Which row each row swaps with, under one turn or mirror:
Z280: [ -1   9 -21  -7  12   9 -15  17   4  38  31 -14 -11   7   5  25   2  13]
Z293: [ 10 -19   3  27 -15  10 -28  21  -2  13  24 -35  -8 -18  11  -8 -46   3]
Z217: [-21 -19  24  -5  13  -4   4   1  10  17  23 -16 -12 -13  13  15 -16  -4]
Z72: [  3   5  -1 -19 -11  11 -17 -36  10   3  38 -14   4  -2  -9   1  -2   7]
Z564: [ 43  18  -9  -1 -12   8 -36  31   4  10  28 -38   5   5   4   0   1   2]
Z389: [  5   1  -1   3  12  -5 -12   0   6  16  26 -42 -36  -2  46  -3  13   4]
Z419: [  7  10  -1  -1  -4  22 -11  18   5  20  44 -39  -7 -10 -27   5  19  18]
Z877: [ 32 -20  17  10 -15   8 -18 -29   2   4  24 -42   2 -23   4   3  -1  -8]
Z404: [  1 -15  30  -5  -7  25   3  -6 -10  41  38  -9  -5   8  20   7  18  -9]
Z224: [ 19  22  30  16 -27  17  -2   3  -8   0  53 -11  -3 -13   1  22   0  -5]
Z514: [ 26 -12  16  14  -9   4 -17 -36  12  -7  46 -12  -2 -13  21  -1 -27  11]
Z710: [ 23 -15  20  18 -17  14 -21  28   2  26  20 -17  15   4 -27   2  -5   1]
Z147: [-19 -25  -8   7 -25  23 -32  19   6   1  10 -18 -15   0   7   1   7  10]
Z464: [-11  -7   4  22  10  -8 -19  18  15   6  35 -23  17  -3   5 -29 -28 -10]
Z111: [-21 -11  -6  17  -6  13 -15  14   2   4  29 -13   3 -22  44   1 -34  11]
Z595: [ -2 -22   6  26 -35  23 -26   1 -13  20  42 -13   9 -26   0  -7  -8  -6]
Z863: [ 16 -31   3  17 -29  -1 -10   7  -1  -4  32 -22 -24 -25  37 -17  10  -2]
Z509: [ 42 -13  20   6  -8  12  -4  41  14  -6  31 -26  10 -23  31  -5   5   1]
Z840: [ 31 -17 -22   9   2  20 -12  29   5  -5  49   3   2   2   5   6 -15  -5]
Z460: [-17  14  23  31  -4  16   4 -10  10   4  23   4   2   6  29 -11 -11   9]
Z395: [ 24  19 -17  -3 -29  36 -19  10  -4  31  35 -17   2   0   6  23  -8   6]
Z442: [  7 -14   4   1  28  10  15 -16   1  26  28 -15   8   0  23  -1  12 -14]
Z721: [ 38   1  -3  12 -20  15 -20  -4   7   9  50 -61   1   6   2  -5   8   8]
Z7: [ 23   4  31   1 -12  18 -15  -5   8  17  37  -3  24 -13   5 -27 -31  17]
Z484: [ 26  15  32   0   6  23  17   8  -2  19  46 -15  -3   7  40 -13  -6   9]
Z243: [  0 -29  28   6  -2  28   3   3 -12  20  44  -7  21 -21   4 -17 -11  -8]
Z819: [-11  -9  -1   9  16   2 -16  42   5   2  21 -33  -3 -14  38 -15  -1  17]
Z60: [-11  -6 -10   0  14  -8   5   6  11 -12  36 -18 -25  -1  -1  -6 -18  11]
Z402: [-18  11  24 -33  -9   5  -3  -2   0  14  45 -12  -7 -16  11   1   4   5]
Z616: [-14 -21   8  20  19   0  -8  13  12  17  43 -34  20   6  37  -6  10   3]
Z814: [ 13  12  -1 -14  -8   1 -14  13  28  -3   5 -25  -9  12  32 -13  19   5]
Z387: [ 36  -8 -14   8  -6   2 -15   2  15  25  27  11   3   8  26  -1  26  -1]
Z83: [ 10  12  44   1 -22  -8 -31 -10  14   3  28 -30   3 -10  34  12  -1  13]
Z842: [ -8   5 -30   5   3  15  -4 -18   5  15  54   8  -3  -3   9  -3  -2   3]
Z658: [ 42  -1   8  25  -3  20 -11  30   7   4  38 -18  16 -24  45  -3  -8   5]
Z987: [ 54  -8  18  27   1   5 -31  15   6  34  31 -31   4 -11  28   4   0  -1]
Z931: [ -7  12  12   1 -13  17 -19  44  -9   4  51 -29  -6 -11  39   8  14  -5]
Z681: [ 24  26  -4  24  -9  22 -34  11  19  -1  30 -15   8   6  30 -17 -10  25]
Z238: [  1  22  -7  -5 -18   9 -22   6  12   8  13 -33 -18   3  45   4  21   1]
Z654: [ 40  -1  18   2  -8  21  -6  -8  10  23  24 -21  -5   0 -20   5 -27   6]

Swapped with Z442: Z877
Swapped with Z464: Z419
Swapped with Z280: Z293
Swapped with Z814: Z509
Swapped with Z819: Z564

Which row each row swaps with, under one turn or mirror:
Z574: [-10 -12   1 -32  15   7  13   0   7 -40  12  12  18  -3  18   3 -17 -18
  -5   8  -6   2 -16]
Z241: [  3   4  33  -7  -4  -3  -9   3 -14  19  15  19 -19 -19  19   3  23 -12
 -14  -9  32 -30  -5]
Z190: [ -7  17  55 -11  -4 -34  -3  -4   9  -6   0 -10 -14   4  20  28  -7 -12
   6   5  29  -6   6]
Z492: [-10  -6   7 -29   8  -9  10  -1  14 -42  12  15  20 -10  20   1 -15 -30
  -7   5  -8   6 -16]
Z696: [ -1   3  11  10 -15  26 -20   6  -3  18   8   8   8  -2  -9  19   5  -9
   8 -16   2 -17   5]
Z641: [-36  -2  23   8 -30  13  -4  -2  13  -6  12   8 -26   1 -12  -8  -2 -16
 -21  17 -17  18  17]
Z826: [  7   9  38   4 -12   5   3 -17 -38   4 -17  -3   9   7  -2  -8  20   8
 -12  18  -2   3  21]
Z735: [ -1   3  37  -5  -3   1   6  -3  27   8  23  23 -15  15  21   3  28 -16
 -12  27  19  18 -29]
Z368: [  7  18  44   8 -10  -1   1 -11 -25  13 -17 -13   5  -1  -4  -6  12  19
 -12  26  -2  -5  10]
Z519: [-13  28  23   6 -23   1  -6 -10  15  -8   4 -16   4  22 -17  -8  14  -1
   6   2   0  26  15]
Z433: [  5  -8  13  -5   1  35  17   3  -1  19  30  25  -5   0  14   5  12 -13
  -8  24 -26   6  -9]
Z175: [  0   8  16 -41   3   3  -6  12  43 -18   4  13 -13  -2  35  14   5 -18
   1 -11   3   1   8]
Z717: [  7  -5  15  -8   4  28  20   1   6  16  26  27 -11  -8  30   7  11 -22
  -6  13 -26  12  -4]
Z160: [ -5   5  13  14 -22  29 -22   8   3  19   4   5   4   5   0  20   8  -9
   5 -13   1 -17   7]
Z499: [-14 -20  16 -15 -15 -16  20 -25  10 -13 -11   2   5 -18  -4 -11   2  -2
 -38   6  -8  14 -10]
Z739: [ -5 -11   5 -32  15   3   9  -8  12 -39  11  15  26  -4  16  -2  -9 -16
  -3   4  -9   7 -16]
Z434: [-24  19  19   6 -33  -1  -7  -7  11 -22   8 -19  -8  16 -18  -5   5  -8
 -11   6   1  25  16]
Z823: [ -7   5  54  -4  -4 -26   2  -8  10 -14  -3  -7 -12   8  19  31 -10 -13
   3   3  32 -11  -7]
Z155: [-17  -2  16   9 -24  11 -25 -19 -10 -17 -16  -5  24   5  12  11   9 -11
 -13  -3  24   3   4]
Z797: [  5  12  20 -26  12  11  35   7   1   0  13  -4 -36  -9  39  -3  11 -21
   0   9  -2  18   8]
Z698: [-29  15  21  12 -29   9 -10  -8  17 -23  -2 -12 -10  15 -14  -7   2  -9
 -11   9  -7  22  14]
Z45: [ -6  26  36 -25  -2 -18   6   4  -9 -11  34  13 -42  -7  -6 -20  18  -6
 -14   6  13  -7  -5]
Z501: [-21  22  31 -20  -4 -16  -7   4  -8 -27  33  30 -15  15  -2 -22  13 -14
 -22  23  13   2 -13]
Z755: [ 13  14  48  12 -13   0   3 -21 -27  15 -17  -1   5  -6  -7  -3  14   8
 -14  21  -2  -7   1]
Z299: [ 18   8   5 -36  -6  33  -1 -13 -15  -5  -2   8   3  -5  16  -8  24   7
 -21  14 -19  17  10]
Z218: [ 17  17  44   1 -12  -3  -5  -8 -13  28  -5 -12   4  -7  -7   0   7   6
  -7  34 -10  -5  -6]
Z902: [ -1   9  31  -5  -8   3   3 -10 -44 -13 -17  -7   3   5  12  -2  13   1
 -16  34   8  -1  25]
Z199: [ 19  16  49  13 -11  -2   3  -5 -18  23 -11  -1   6  -8  -6  -2   8   3
 -24  23  -2 -10   0]
Z351: [  7  -4  12   2  -2  31   1   6   2  24  24  29   2 -12   1   6   5 -16
  -4   9 -27  -5 -10]
Z69: [ -3  -8   7 -25   6  -1  10 -14  20 -37   7  15  33   1   1  -6  -2  -9
   4   5 -16  11   3]
Z544: [ 17  13  29 -36  -4  10 -19   2  35  -5  15  27 -14   4  41  12   4 -17
 -12  -2   9  -3   0]
Z950: [ -8  -2   2 -22   7  -2   0  -1  -8 -44  14  10  11  -3  30  12 -18 -30
  -8   5   0   7 -24]
Z342: [  2  11  32   0  -4  13  10  -2 -43  -9 -18  -5   4   2  -3 -13  16   2
 -14  27  10   1  20]
Z281: [ -2   5  51  -8  -8 -27  -1  -5   4 -16   1 -11  -3  13  15  35 -16 -12
 -11   8  31  -4  -6]
Z896: [  7  16  23 -10 -10  12   7  -7  14   8  15  24 -13   9  27  -1  40 -10
 -10  32   7  34 -16]
Z741: [-21  17  31 -25  -2 -16  -8   3  -3 -32  34  25 -20   5  -4 -27  11  -8
 -17  21  13  -1 -14]
Z6: [  4  -3  14   0  -6  25  -2   3   5  26  27  35   3 -13   1  10   9 -19
  -9   6 -24  -9  -8]
Z972: [ -3  13  10 -24   5   2  10 -17  23 -17   6   6  29  15  -5  -3  13   9
  11   0 -19  10  13]
Z296: [ -5  12  44 -15  -9 -35  -4  -7   7 -12   1 -21  -9   9  26  29 -15  -9
  -5  14  11  -6 -11]
Z483: [ -8   7  49 -12  -3 -22  -3  11  19   3   0  15 -10   3   7  22   6 -16
  13   7  21 -23  28]
Z593: [-13  11  46  -8  -3 -24   4   9  17  -5   6  16 -13  12   8  29   4 -20
   9  -6  23 -16  26]
Z594: [ -5  24  30 -21  -2 -22  21   9 -10  -5  21 -14 -44  -6   8 -16  14  -1
 -10  -6  15   0   0]
Z399: [ 17  -5   9 -31 -12  30 -11 -14  -3 -12 -13   2   5 -10  17 -12  -1   8
 -35   8 -12   7   9]
Z271: [  9  -5  19 -11  10  22  30   9   4   7  28  19 -28  -4  38   2  14 -20
  -5  18 -13  12   0]
Z986: [  2  18  14 -25  -4  -7 -12   1 -41 -22   8   1  -3 -16  23   1   2 -24
 -10 -13  25 -13 -11]
Z401: [ -2  20   8 -13  -2  -3  -9   6 -38 -25   5   0  -3 -12  30   7   1 -26
  -9 -13  22 -10 -12]
Z857: [  7   2  13  -8   2  28  16   3   4  18  25  35  -1  -7  19   7   6 -26
  -5  16 -30   8  -3]
Z563: [-12  -5   2 -22   6   4  -3   1 -10 -44  12   5  11  -4  28   6 -15 -29
 -16   9   7   4 -26]
Z63: [-15 -18   8 -31  -9 -17  18 -11  30 -21  -9   1  -3 -20   3  -3   5   7
 -20  -2  -1   7  -3]
Z567: [-37 -11  21   6 -27   9  -1   3  13  -1   7   5 -26  -3 -18 -10  -9 -17
 -25  13  -9  13  16]
Z503: [ -5  30  33 -16  -8 -19   8  14  -2  -4  34   0 -37  -4  -6 -24  22  -5
 -14   5  12  -6  -2]
Z493: [ -8   4  54 -10   2 -26   2   9  14  -8  -2   1 -17   7  19  19   0 -18
  11  -6  32 -14  14]

Swapped with Z503: Z434
Swapped with Z190: Z368
Swapped with Z563: Z6
Swapped with Z175: Z299
Swapped with Z594: Z519
Swapped with Z641: Z741
Swapped with Z972: Z797
Swapped with Z499: Z735
Swapped with Z63: Z896

